In the data rows, zero lies at 4.5, halfway between 4 and 5.
Some points, each followed by its number:
[5 2 4 4 6 8 6 6 3 2 3 2 3 6 7 3 3 7 4 1 6 6 4 6 7 5 5 4 3 3 6 4 8 1 3 4 9
 6 5 8 4 9 1 1 1 7 1 3] 0
[4 8 4 3 5 3 6 6 6 5 7 4 5 5 2 3 2 6 7 6 5 4 5 5 6 5 6 7 5 5 3 7 1 4 6 7 2
 4 5 2 0 2 6 5 7 4 7 5] 1
[4 7 4 5 3 3 6 1 3 6 4 7 4 2 4 3 5 5 4 5 4 6 4 4 4 6 4 4 5 4 5 5 4 8 0 4 3
 4 1 2 4 2 7 5 5 5 4 4] 2
[3 6 5 9 6 4 2 3 4 7 7 6 8 4 5 6 3 5 4 3 3 5 7 5 4 3 6 5 5 5 5 4 6 6 3 6 4
 2 2 4 5 2 6 7 5 7 4 2] 3
[6 5 6 6 5 3 2 5 6 3 5 4 6 4 5 5 3 4 4 4 5 5 4 4 5 3 6 4 4 4 4 4 4 3 4 5 5
 4 3 6 6 4 1 4 3 3 4 3] 4
[4 5 6 4 4 5 4 5 4 3 3 3 6 3 5 1 5 2 3 4 2 4 3 6 5 5 3 4 6 6 6 3 4 6 1 5 4
 3 6 3 4 4 5 5 4 6 3 5] 5
[4 4 8 5 3 3 2 3 8 4 4 5 8 5 3 6 3 4 5 3 4 4 9 5 4 7 6 7 4 5 3 3 7 4 2 3 3
 1 4 8 6 3 3 5 3 5 3 3] 6
[6 5 4 9 5 2 4 0 4 8 5 6 5 4 4 5 5 6 5 9 7 8 3 7 3 3 5 3 7 3 5 5 3 5 3 5 6
 6 3 5 5 1 1 2 4 3 7 3] 7
[4 4 3 2 6 7 8 6 5 2 2 3 3 3 5 0 2 7 5 4 3 3 5 6 6 5 4 4 3 6 5 5 4 6 1 1 3
 4 8 3 4 7 4 1 5 4 2 5] 8
[6 0 6 6 4 7 5 3 3 4 3 6 5 5 6 6 7 1 4 6 6 8 1 4 5 3 2 4 4 5 3 5 7 1 6 4 9
 7 4 7 9 7 3 3 3 4 5 5] 9
[3 3 7 8 2 5 2 1 8 8 7 8 4 3 4 8 7 2 3 3 2 6 4 4 3 4 4 6 8 6 5 1 5 7 2 4 1
 2 2 4 7 5 7 8 7 3 6 5] 10
[6 4 4 5 5 3 4 3 3 5 4 4 6 3 5 2 4 4 3 7 4 5 3 4 5 4 4 3 4 4 6 6 2 4 5 6 4
 5 5 4 5 2 5 5 5 4 5 5] 11
[5 7 5 5 6 4 4 3 5 4 6 5 4 2 5 6 6 5 4 4 2 5 3 4 3 3 5 5 6 5 5 3 4 5 1 7 4
 5 6 4 4 2 3 3 6 3 4 2] 12
[5 5 5 4 5 4 4 4 4 6 4 7 3 4 5 4 4 4 6 7 6 4 5 4 6 5 5 3 4 4 5 5 4 5 7 4 4
 4 4 3 4 2 5 5 6 5 5 5] 13
[3 4 4 5 4 4 4 5 6 5 7 5 3 6 2 8 5 6 5 4 5 7 6 4 4 4 8 7 3 5 3 2 7 4 7 4 6
 5 2 9 4 8 4 5 5 3 7 3] 14
[5 3 6 6 5 2 3 4 7 4 4 4 5 5 1 7 3 4 5 3 6 6 8 4 5 4 8 6 2 5 3 4 6 1 4 4 5
 3 4 9 6 4 3 5 3 5 2 3] 15
[4 6 4 4 2 5 5 3 6 5 6 5 4 4 3 6 7 5 3 4 3 5 4 4 3 5 5 4 6 4 6 4 3 8 3 5 2
 4 4 1 3 1 7 6 7 4 6 4] 16
[3 4 4 6 5 4 5 5 5 2 6 3 6 6 3 5 5 4 3 4 4 6 2 8 5 5 4 5 5 7 3 3 4 5 4 7 4
 4 4 7 4 6 5 6 4 3 4 6] 17
[6 2 6 4 4 5 8 0 5 2 3 5 2 3 3 4 4 3 4 7 5 4 0 6 6 7 2 3 5 4 6 5 2 5 4 4 3
 6 5 4 7 7 4 5 4 2 5 8] 18
[4 4 3 4 5 5 4 4 3 6 4 6 2 6 3 6 3 7 5 6 5 4 4 5 4 4 6 5 3 4 5 5 7 2 6 4 5
 6 4 5 5 4 4 4 3 5 5 4] 19
[6 7 3 3 3 5 5 4 2 4 0 5 4 3 5 0 2 3 3 5 4 2 4 4 6 6 2 3 4 4 4 9 2 7 3 3 4
 4 4 1 6 3 9 5 4 7 2 5] 20
[5 3 3 5 4 5 4 4 5 6 5 7 3 7 4 7 3 7 5 6 8 7 6 4 5 3 8 5 2 2 5 6 6 2 7 5 6
 6 4 8 6 4 2 2 4 4 6 2] 21
[5 3 5 2 4 7 6 7 3 1 1 1 4 2 5 2 3 2 3 2 3 2 6 4 6 5 1 4 2 3 5 5 4 4 3 2 6
 5 5 3 6 8 4 3 2 5 1 6] 22
[4 4 4 3 5 5 6 5 5 4 4 5 3 6 2 8 5 5 5 4 6 6 5 5 3 4 5 5 5 5 5 4 6 4 7 4 5
 8 3 7 3 6 3 4 4 3 7 4] 23
[2 6 2 3 3 6 6 3 4 5 9 4 2 7 5 6 6 7 7 9 5 9 0 6 1 4 6 6 9 5 4 6 3 6 9 9 5
 9 3 2 1 4 7 7 9 2 9 8] 24
[5 4 4 1 6 4 5 8 3 1 5 4 6 5 6 5 4 3 5 4 3 0 5 4 7 5 5 4 0 5 2 6 4 0 9 8 7
 7 7 6 5 4 6 4 4 3 4 4] 25
[4 4 5 3 3 5 6 5 3 4 3 3 3 4 6 3 4 5 4 4 5 6 5 4 6 6 5 5 3 4 5 6 5 5 5 4 6
 6 4 5 5 5 5 4 3 6 5 5] 26
[3 5 4 3 4 6 3 5 5 6 3 5 4 4 6 6 6 4 6 2 2 5 7 2 3 3 5 6 7 5 7 3 7 6 2 2 3
 3 4 4 4 5 4 5 7 4 5 4] 27
[5 5 5 6 6 3 5 4 5 6 5 6 3 4 5 6 6 5 6 5 4 6 5 5 3 3 5 5 5 4 4 4 4 4 5 7 3
 7 5 4 4 5 5 4 5 3 6 5] 28
Which five points above are nearest to each new point by angle? Their numbers follow each, nearest first.
[7 5 3 3 5 4 7 6 3 2 4 3 2 5 4 4 2 6 5 7 6 2 3 5 6 5 5 3 3 3 5 8 2 2 7 6 5
 8 7 6 4 4 4 2 2 4 6 6] 25 19 26 18 11
[4 4 4 5 5 5 6 6 4 3 3 3 4 6 4 4 3 6 4 4 5 5 4 6 7 5 6 5 3 5 3 7 7 1 5 6 5
 5 5 9 5 6 3 3 1 6 3 4] 0 15 26 21 19
[5 5 3 4 3 4 4 4 4 7 5 5 3 5 3 9 5 6 7 6 7 7 5 3 4 4 6 6 3 4 3 5 6 4 6 4 6
 6 3 6 5 5 4 3 4 4 6 3] 21 14 23 19 15
[4 6 6 3 5 3 5 4 4 4 4 4 6 4 4 3 5 3 5 5 3 2 4 2 3 4 3 4 6 5 6 6 2 6 4 5 2
 4 6 1 4 1 6 6 6 5 6 5] 16 11 20 5 1
[4 6 3 0 4 8 5 7 3 4 2 3 3 8 7 4 5 4 5 3 5 6 5 3 4 4 4 6 4 4 4 5 6 2 6 5 7
 7 9 6 5 5 4 0 4 5 5 4] 0 26 25 22 21
[6 6 2 9 6 3 4 5 2 5 5 2 9 4 4 1 2 6 4 4 5 3 5 6 8 4 5 3 4 3 4 8 4 5 5 6 6
 3 3 3 5 2 6 5 2 7 1 4] 20 3 11 4 5
[5 3 4 5 5 3 5 3 6 5 7 6 4 5 2 5 4 6 5 7 7 5 3 6 5 4 6 6 3 5 4 7 3 3 8 7 5
 6 4 5 5 3 6 7 5 3 7 5] 24 1 21 19 28
[6 4 5 3 4 4 5 3 6 4 4 4 3 4 3 3 4 4 5 6 3 4 4 6 6 5 5 3 4 4 5 5 4 6 4 4 4
 6 5 4 5 3 5 4 3 3 6 6] 18 11 20 8 13
[3 7 5 2 3 7 4 3 4 7 2 4 3 4 6 4 7 2 6 4 2 3 5 1 3 4 1 4 7 4 6 4 4 9 1 0 2
 0 5 1 3 4 5 5 6 5 5 4] 27 16 2 5 20
[5 4 4 3 6 6 7 6 3 2 3 3 3 5 4 3 5 5 6 5 7 5 5 3 6 5 5 4 3 4 5 6 4 3 6 4 6
 7 6 6 3 6 3 0 3 4 5 5] 0 26 8 25 22
[2 7 7 3 5 5 4 3 5 4 1 2 6 2 7 0 4 2 4 2 0 2 5 2 4 5 0 2 8 7 8 5 1 9 0 2 0
 1 6 0 1 1 6 8 6 5 1 6] 5 20 2 16 27
[3 3 5 6 5 5 4 4 7 5 5 4 5 5 6 5 5 4 5 3 4 5 4 6 4 3 4 4 5 5 6 4 3 6 3 5 4
 4 5 5 5 5 3 4 6 3 3 5] 10 12 17 27 5
[6 3 4 5 5 4 6 6 2 4 5 5 4 6 3 5 3 5 4 8 7 6 3 5 6 5 6 3 2 3 2 9 3 0 9 7 7
 8 4 7 6 4 4 2 0 4 5 6] 21 25 19 9 26
[3 6 5 2 3 6 5 5 5 5 4 4 4 5 4 5 5 4 5 3 4 5 6 2 3 6 4 5 5 5 5 4 5 7 6 3 5
 4 4 3 4 7 7 5 5 4 6 5] 27 16 26 10 23
[4 5 5 2 5 8 5 7 3 4 1 3 3 7 6 6 5 5 5 4 5 6 6 2 3 3 5 6 5 5 5 5 5 3 6 4 6
 7 7 6 3 6 3 0 4 5 3 5] 0 23 26 22 21
[4 2 4 5 5 4 4 6 5 3 6 4 4 7 3 7 5 6 6 6 7 6 4 6 5 3 7 5 1 4 2 6 5 0 9 6 6
 7 5 8 4 5 3 3 3 4 6 5] 21 14 23 19 25
[5 5 4 5 3 2 4 5 6 6 8 7 2 5 2 9 5 7 7 7 8 8 5 4 4 4 6 7 4 2 3 6 4 3 8 6 6
 7 3 4 3 4 5 4 5 3 8 5] 21 24 14 28 23
[4 6 4 3 3 6 4 4 5 7 6 5 2 4 6 7 7 4 6 4 3 5 7 3 3 5 4 5 6 3 6 2 5 6 2 2 4
 3 4 3 3 7 5 4 6 5 5 3] 27 10 16 2 12
[5 4 3 4 4 8 4 7 3 4 2 4 3 5 7 5 4 6 5 2 6 5 6 4 5 5 5 6 4 2 5 3 7 4 3 2 7
 5 4 6 5 8 2 2 4 7 3 4] 0 22 26 8 21
[2 3 7 6 1 4 3 2 8 6 9 8 4 2 5 9 9 2 4 2 4 7 5 5 2 4 4 8 9 7 5 0 9 7 1 5 2
 1 1 3 8 6 6 9 8 2 5 3] 10 27 16 3 6
[4 3 7 8 6 4 5 4 2 5 2 4 6 4 6 0 2 3 3 6 4 3 2 2 6 7 2 2 4 3 4 6 3 6 5 1 3
 5 4 1 8 4 4 4 3 5 3 6] 20 11 22 18 5
[4 4 4 4 5 7 5 5 4 5 5 4 3 6 5 6 6 6 5 4 6 7 4 5 4 4 6 5 3 4 4 4 6 3 5 4 7
 5 3 6 4 7 3 3 3 5 4 4] 0 14 21 23 19
[5 2 4 6 5 5 5 5 4 4 3 4 3 4 6 3 3 4 5 4 5 3 5 4 5 5 3 4 4 4 5 5 4 4 4 3 4
 5 6 5 6 7 4 4 3 5 3 6] 22 8 0 18 26
[3 4 6 1 3 5 6 8 9 3 1 3 6 3 2 1 1 4 8 4 5 0 7 4 8 8 3 6 5 4 5 7 5 4 8 3 0
 2 4 5 2 6 8 8 3 4 6 9] 1 22 20 8 25
[4 4 3 7 6 5 3 5 5 5 5 5 6 4 5 4 3 7 5 1 4 5 6 6 5 4 6 5 5 4 5 1 6 4 1 4 6
 4 2 6 5 7 3 3 4 6 1 2] 0 3 15 6 4
[5 3 5 6 5 4 4 4 4 4 4 5 6 4 4 4 4 4 4 3 5 4 7 5 5 4 5 5 3 4 5 6 4 5 4 4 5
 4 4 6 6 4 3 6 3 4 3 4] 15 6 4 3 22
[3 9 3 7 2 4 5 0 5 6 2 5 2 3 3 4 6 3 2 3 4 8 6 4 4 6 6 6 8 4 6 1 7 8 0 1 5
 2 2 3 5 5 3 6 5 8 3 1] 2 27 10 3 16
[3 5 7 5 3 3 3 5 7 4 4 6 6 4 3 7 5 2 5 4 4 4 7 4 3 4 5 6 3 6 5 4 5 3 3 5 3
 2 5 6 4 4 3 6 3 4 3 4] 6 15 4 10 3
[6 4 3 6 5 5 5 4 3 3 1 5 5 4 6 3 4 5 3 5 7 5 5 5 6 4 5 2 3 5 6 5 5 4 2 4 6
 5 3 4 6 5 3 3 3 7 2 3] 0 22 20 26 8
[5 4 5 4 3 3 6 3 6 4 5 5 5 3 3 5 5 5 4 6 4 4 5 5 5 6 3 5 5 5 6 5 4 6 3 5 3
 5 5 4 4 5 4 5 5 4 4 5] 18 16 2 10 5
[4 4 4 5 6 9 5 7 2 2 0 3 5 5 7 2 3 5 3 2 5 5 6 5 5 5 3 5 4 4 6 4 8 3 2 4 7
 5 5 7 4 8 3 2 1 8 1 3] 0 22 26 8 5
[4 6 4 8 5 3 1 3 4 6 5 6 8 6 4 4 3 4 4 4 4 4 6 6 4 3 4 5 4 4 5 4 7 6 2 4 4
 2 3 5 4 3 5 5 3 7 2 1] 3 6 15 2 4
[6 5 2 6 5 2 5 3 6 5 7 8 4 4 3 5 4 7 6 9 7 3 0 7 5 3 5 3 4 5 3 8 1 4 9 8 3
 8 4 3 4 0 7 8 6 1 8 6] 24 1 13 11 28
[5 4 5 7 4 3 5 1 6 8 0 6 6 5 1 0 1 7 6 8 6 5 5 6 4 6 3 4 6 3 7 9 3 5 3 3 1
 6 3 4 6 4 2 6 2 5 5 8] 7 18 11 20 2
[5 3 4 4 5 7 5 4 5 5 3 6 4 5 3 6 5 6 5 4 7 5 5 5 4 4 5 6 4 2 4 5 6 3 6 5 7
 6 4 7 5 6 4 3 3 5 4 4] 21 23 19 0 9
[4 2 5 6 7 5 5 5 6 1 4 4 6 5 6 3 4 4 4 4 3 5 3 7 6 6 3 4 5 8 3 5 5 3 3 7 5
 4 4 6 6 5 5 4 3 6 3 7] 17 5 0 9 22
[4 3 5 7 4 4 4 4 4 4 6 5 5 4 5 4 3 6 3 3 4 6 5 7 7 4 4 5 4 4 6 2 5 5 3 3 6
 2 3 6 4 5 5 4 5 5 3 2] 3 0 6 15 4
[5 5 4 3 3 5 4 4 5 6 7 5 2 5 3 7 6 4 6 5 6 5 6 3 3 4 7 5 5 3 3 4 5 5 6 5 4
 4 4 4 4 5 5 4 5 4 7 4] 14 23 24 21 28
[7 5 5 6 4 1 4 2 5 5 9 7 5 5 1 7 7 7 6 8 5 7 1 4 4 4 6 4 5 6 3 6 2 5 7 7 4
 7 4 4 5 1 4 6 7 1 9 5] 24 7 28 1 16
[3 7 5 0 4 6 2 5 5 5 4 5 3 4 5 7 5 5 6 1 4 6 8 1 2 5 4 6 8 4 7 2 6 9 1 1 3
 4 4 5 3 6 4 1 8 5 5 4] 27 16 10 12 2
